Here is a table of points, one per row:
[   8  -10  -12   -8 -110   24   17  -48  -14   18  -37  -31    8   -3  -28    5   -4   50  -59   -8   36  -19    7   22   22   34  -31   -1  -25  -17  -51   -8]
[  24   26   -1  -54    6  -34  -18   21    9   -6   -9 -127   -5   13   21   23   21   14  -12   -3  -12   22   52  -30   20   18  -46   10  -24   30   -2    2]
[ 40   2  19 -93 -16  22 -29  44  34 -31  16  15 -21 -58  22  57  26 -23   6  32  10  30  13 -30   3 -10  16  32 -35  -3 -95   6]
[  -9 -127  -11  -10   10  -18    0   14   20  -15  -13  -13  -58  -51  -74  -10  -34   20   24   -2  -26    0  -41  -40  -22    0   -9   10   10   14  -12   10]
[ 10 -11  29  14  44  -2  -1 -31 -23  27  16 -14 -49 -21 -20   8 -11 -50 101  -8   5 -53  -9  99 -22  34 -60  24  -2  10  13  16]
[  -1  -24  -60    4    4  -19   17  -21 -105  -11    5  -10  -11  -30   38  -31   13  -43   11   22    0   18   52   40  -34   -9  -33   -7  -53   16  -34    1]
[-18  18   0  44 -25  51  -8 -11 -10  -1  30  -4 -18 -27  -1  23 -18 -15  -5   5 -35  44  20  -9   6  -3  -3 -12 -18  20 -14 -79]
[ 29  31  35   1 -20  -2  -1  17  -9 -61 -79  39 -23  -6  41  10  -3  -2   5 -41 -37  48 -33 -23 -50  32  -7 -11 -34  18 -82  -1]
[ -38  -22    6    9  -10    3   24  -21  -12   -7  -11    8 -103    9  -12  -32   20    4    0   17   57  -19  -23  -14   46   12    5 -116  -10  -72   17    3]
[ 12  -1 -27 -28  31   5 -40   3  -4   2 -15   7   0  23 -18  10 -98  -6  -1 -15  24 -18  13 -14  -5 -17 -20 -65  -1 -40  37  46]
[ -2 -25 -52  -7  -8  13 -43 -10  35 -70 -21  17  51  44 -44 -14 -12 -72 -14  14  20 -67  37   6 -44  35 -40 -21  -2  18  18 -36]
[  21   14   -1   29  -23   -1   15   34   44   20   46   -2   -4  -23  -16   27  -11  -25  -31   12   21   13  -17   25   22  -18 -121  -12   14   68   -7   39]
[  6 -22  33  -4 -11 -46 -10 -15 -53  23   1  -9   9  -3 -20  22  28 -20  44 -36 110   9  -7 -53 -31   4  -4  -5   3  -2  -9  20]
[  1   9 101  20 -35 -54   1  16  22 -18 -39   0 -18  15 -21 -32 -25 -32  -1 -11 -20   0  -2  15 -23  18 -17 -10 -43 -10  -4 -73]
[ 23  67 -17  -4   9 -41   8 -25  12  15  -6 -32 -23 -44 -11  26 -16 -18 -25 -27  20 -84  54 -10 -23 -27 127  16 -42  31 -15  -8]
[  6   5 -16 -17  10  44  11 -33 -21 -24 -11  35   5 -29 -24 -17 -21  -3 -10  42 -37  44  31  31  46  21  19  -6  23  25 -52  48]
[-30 -11  -1  -8  25   8 -42  34  54   1 -58 -86  19  21  33 -13   3  16  29  23  18   5 -37  37  40 -21  72 -28  54   2  15  23]
[-127   15   13  -39    5   39    1   50  -15  -20    7  -15    3  -59  -11  -42  -28  -30  -19  -20    5   49   -7   -3    2    9   -4   74  -60   29   -6   32]
[-40 -16  34 -49  -5  23  11 -44 -44  26   9  23  28 -33 -30  96   0  -4  18 -10 -48 -30  15 -14 -27  -6  -9 -61  20  -5  30 -18]
[-13   4 -21  10  18  22  34  10  -3   4  -8  17  33 -45  13 -26  20  -6  10  13  69 -22 -10  12 -28  -5 -13 -10  65  20  28 -43]
[ 19   3 -12 -12 -14 -19 -34   6   7  41  84   9  15   1  -4 -11  19   9   3 -35  -3  41  20 -21  28  93  54 -33  16   6   7 -31]
[ 31  -5  28  -1  -8   8  15  37  -3   0 -38   4 -13 -31 -13 -74 -67  26   5 -39  -5  22  58 -34 -19 -31  17  44 -35   7   6 -16]
[-10  94  31 -31  -4 -39  41 -13  16   7  -5  18   4  62 -23 -23  -1 -32  28  -2   6  -1 -49   3   1 -22  -4 -26 -22  90  -1  46]
[ -14 -116   58  -33  -15   -5  -16   11  -10  -58    1   12    1   24   26   15   24   10  -14  -11  -32  -34  -29   21   66   30   19   37  -44   29    3   24]
[   3   19  -23   19    9    4  -43    3    0  -57   59  -29  -15  -11  -34   16   -1   13  -95 -127    5    3  -17   11   -1   -4  -29   13   15  -10    0   12]
[ 10  25  14 -44  45  -1 -28 -60   7   8  61  12   1  -9 -17 -50 -47 -26 -21  39 -37   6  -4 -20 -14  36   5  23 -13  -7 -27  11]
[-35  19  23  34 -71 -37  -5 -17  61 -24  -2  13  37 -63  40   7  37  71  58 -26 -10 -22  25  14  35 -36  30  30  48 -48  24  92]
[  -5   18    9   19  -12   18   23  104  -65   37   50   31    9   28    2  -12  -32   -8   45   -1   -9 -111    6  -37   23   42   18   11   63   19  -25  -22]
[  8  11 -85  -9  30 -20  28 -20  17  59  -6  22 -22  31 -31  -4 -23 -20  -8  10  28 -45 -26 -10   8  15 -22 -15 -27  38   4  14]
[ 22  15  13  19 127   5  15 -13  42 -28 -31  15   4 -51  -1  24  16  52  -7 -26 -35   8 -20   5  -7  57  18  36 -50  23  -3 -25]
[  1  22 -11 -17 -27 -23 -11  31 -23 -52 -55  -7 -41 -18 -46  34  23 -34 -23   9  -8  59 -27  30  15 -19  37  20  68  54 -38  -9]
[-45   2 -17  16  -3  62  28  52  45  15  14  16  -5  53   1 -12  79 -53 -12   6 -24 -25   5 -17 -39 -36  18   1  19 -47  19  21]
[ 65  17 -39  57   3   6 -33  31  20  -1  -2  22 -24 -25 -21  20 -16 -31  23  68   3  -8 -66 -16  27  25 -10   6 -38 -41  18  15]
[ 10  -4   4  29   6  44  57 -17   4  -9 -19 -82 -11  11 -14  20 -52  -2   1 -14 -27  16 -37  -8  46 -22  53 -19 -10  -8 -22  11]
[ 23  26  29  16  46 -14  -6 -14 -45 -24 -22 -19   8   5  12  -3 -11 -21  -3  65  -9 -17  52   1   0   5 -23  -8  74 -57  21 -14]
[ 14 -11   4  18  13   0  21  55  -7 -40   5  -4  -1  21 -31  12  18  88  13  39   2  -1  15  -5  -5  -1 -26  53 -48  25  -9  10]
[   4   44  -11  -48   -8   10 -102  -22  -22   29   19   20  -56   11   12  -17   39   33   21   18   12   13  -18   47   11   14   -3   32   11  -18   69   12]
[-42  -6  23 -21  -7 -10   6  54  45 -17   0  17  36 -10  16  43 -46  10 -18  21  29  28  53   3  11  -9 -16 -15 -75   9  51   0]
[-35  12 -93  10 -29 -76  25  38  29 -16   8 -11 -13  -5  87  10  26  41  20   1 -69 -17 -26  -3 -30  -4  -1 -32   6  -5  27  -9]
[  8 -35  -5  -1 -13 -27 -13  -5  -4 105 -65  16 -14  45 -43   2  38 -26 -59  -4 -33  19   1  -8 -25  28   3  47 -19   1   7  12]
[  3   4 -31 -10  -8   2 -60 -48   3  -3 -56  29  32   2  14 -17 -53 -22   5   2   3 -27 -12 -50  21  -3 -51  12 -30   4 -68  -7]
[-12 -13   1  94 -35  23  -1 -16  36  29  31 -44   8  13  23  32 -41 -34  45  35  26  28  -2  13 -48  56  20   9 -28  13 -37 -10]
[ -7   5  26   3  -4  12  -1 -10   5  -8  -2 -35  -3 -17  68 -17   2  60 -62  63  18  -7 -32 -70  -5   3  -7  24  57  73  25 -18]
[ 86 -48  21  30  -9   5 -11   9  -5  10  -4   4  19   7  73  -7  33 -33 -39 -34   8  42 -21  21   1  -9  18  14  31  22  36   8]
[ 22  20  20   2   5  -7 -14  20  -6   8   0  22 -29  10  49  22  19  74   0 -28 -38 -49  26  15  71 -27   3 -27  51  -1 -24  -2]
[110 -55 -18 -38  -3  18  63 -12   1   0  26  -7  73 -31 -25 -57  10 -41   8   3 -16 -16   9  15   5 -23  -5 -45 -42   8   8  12]
[  13  -28    1   15   -4   -1   -2  -73   -3  -18   47   17 -103   46   18   20   -6   -4  -23   18    3   -5   50  -11  -57  -55  -18   35   -6   62   -6    3]
[ 11 -12  28 -21  13  37 -14  43 -13  51   6  17  -3  17  38  -6 -17  68 -40  41   4 -17 -19  88 -58 -41  48 -58  22 -13  -1  -5]
[-24   2  18  50  97 -13  -9  -6 -51  46  27   7  70   2 -22  -7  45  24 -15  28  37 -14  -3  19  18 -41 -11 -21 -13 -25 -54  19]
[  3   5  36  22  -2 -32 -53 -12 -28  36  13 -11  11 -43 -33 -27  10 -34 -17  16   3 -43 -18 -24 -26  -7  20 -25  78 -35  27  24]
[  0 -10 -31 -25  40 -59  17  -9  42  12  -2  23   8  17 -35  33   6   7  51  -6  38  40  49  51  41  -5  -4 -13  56   8 -14 -83]
[-20  18  14   1 -16 -41   9  18 -26  24 -11 -17  49  -3  40  -8  12  35  14   2 -54  37 -18 -42  34 -41   4  21  20 -74  17 -11]
[  13   18   17  -15  -30   -5    9  -27   26  -16   41  -14   58   38 -106   -1   11   45    5   40  -41   -3  -20   13  -33  -23    9   39  -18   -6  -20  -26]
[ 26  17  19 -51 -11  44  27 -21   4  15 -64   0  13 -14  22  62  -2  -3   3 -29 -18   2  -9   6  -8  -4 -28  10 -26  28  48  16]
[ -17   -2  -18   29    2    7   26  -42  -23   23   20   29   11   -7   11    5   23  -41  -15   -8   20  -33  -53    6   83  -51   24    3    6  -39   63 -103]
[ -2  12 -35   1 -18 127 -40   3   6   5 -50 -23  17  28  -5 -27  46  49  84 -52  -3   7   0   0  -1 -23  17  15  21  -4  -7  -8]
[ -5 -19 -68  -2   4  -8  -6   1 -59 -32  16  12   9  24  29   0 -59  43  13 -22  29  32 -42  13 -28 -20  11  47  46 -21  13   2]
[-12  13 -16 -23  -8   0  33   9  35  60 -26 -10  -1 -30   9 -26  11  26 -36  16  -8 -11  22  28 -14  57 -39  -1  62 -38   3  -5]
[  3 -34 -11  53  16  -8  12  -7 -40   2 -10  17  13  34 -47  18 -24 -70   3  12  -9   2  65 -68  17  34  -1   2  18  30  31  66]
[-38 -25   7 -18  42  -9  11  -1  72  22   6  21   7  46  58  -5   0 -54   0 -39  -7 -19  -1   6  13 -32  10  33  47 -46 -87  -5]
[-21  -2  29  26   4  -8   8 -27  59  -1  11  14 -10  22  19 -58  15  38  40 -34  -1  44  11 -15   4   5  17 -59  49   7  14  -2]
[-56 -13 -34  58  28  -3  18  -9 -24   0  -2  29  22  21  -6  35  19  12 -26  10  21 -12  16  14 -31  75   9 -32 -26 -10  -5  21]
[ 36  22  25 -54  -2   9  78  -5  10 -56  14  -9  10  66  34   2  13  40  -1  18  66  17  -6 -30  -4  46  25  52  35 -75  13  13]
These points spread out most along one direction. Take the direction at right angles to it along which they spread out most. Go by this last direction. How far along it is each point below, from 0 to 99? The average is 50, and the first point in the table lies past the average. One standard deviation of the points above along it is 16.
[  -5   18    9   19  -12   18   23  104  -65   37   50   31    9   28    2  -12  -32   -8   45   -1   -9 -111    6  -37   23   42   18   11   63   19  -25  -22] >> 29
[-42  -6  23 -21  -7 -10   6  54  45 -17   0  17  36 -10  16  43 -46  10 -18  21  29  28  53   3  11  -9 -16 -15 -75   9  51   0] >> 62
[ 23  26  29  16  46 -14  -6 -14 -45 -24 -22 -19   8   5  12  -3 -11 -21  -3  65  -9 -17  52   1   0   5 -23  -8  74 -57  21 -14] >> 32
[ -2 -25 -52  -7  -8  13 -43 -10  35 -70 -21  17  51  44 -44 -14 -12 -72 -14  14  20 -67  37   6 -44  35 -40 -21  -2  18  18 -36] >> 24
[  1   9 101  20 -35 -54   1  16  22 -18 -39   0 -18  15 -21 -32 -25 -32  -1 -11 -20   0  -2  15 -23  18 -17 -10 -43 -10  -4 -73] >> 55
[ -5 -19 -68  -2   4  -8  -6   1 -59 -32  16  12   9  24  29   0 -59  43  13 -22  29  32 -42  13 -28 -20  11  47  46 -21  13   2] >> 53
[-35  12 -93  10 -29 -76  25  38  29 -16   8 -11 -13  -5  87  10  26  41  20   1 -69 -17 -26  -3 -30  -4  -1 -32   6  -5  27  -9] >> 61
[ 22  15  13  19 127   5  15 -13  42 -28 -31  15   4 -51  -1  24  16  52  -7 -26 -35   8 -20   5  -7  57  18  36 -50  23  -3 -25] >> 69
[ -38  -22    6    9  -10    3   24  -21  -12   -7  -11    8 -103    9  -12  -32   20    4    0   17   57  -19  -23  -14   46   12    5 -116  -10  -72   17    3] >> 27
[-38 -25   7 -18  42  -9  11  -1  72  22   6  21   7  46  58  -5   0 -54   0 -39  -7 -19  -1   6  13 -32  10  33  47 -46 -87  -5] >> 53
[ 36  22  25 -54  -2   9  78  -5  10 -56  14  -9  10  66  34   2  13  40  -1  18  66  17  -6 -30  -4  46  25  52  35 -75  13  13] >> 65
[ 19   3 -12 -12 -14 -19 -34   6   7  41  84   9  15   1  -4 -11  19   9   3 -35  -3  41  20 -21  28  93  54 -33  16   6   7 -31] >> 45
[-13   4 -21  10  18  22  34  10  -3   4  -8  17  33 -45  13 -26  20  -6  10  13  69 -22 -10  12 -28  -5 -13 -10  65  20  28 -43] >> 33
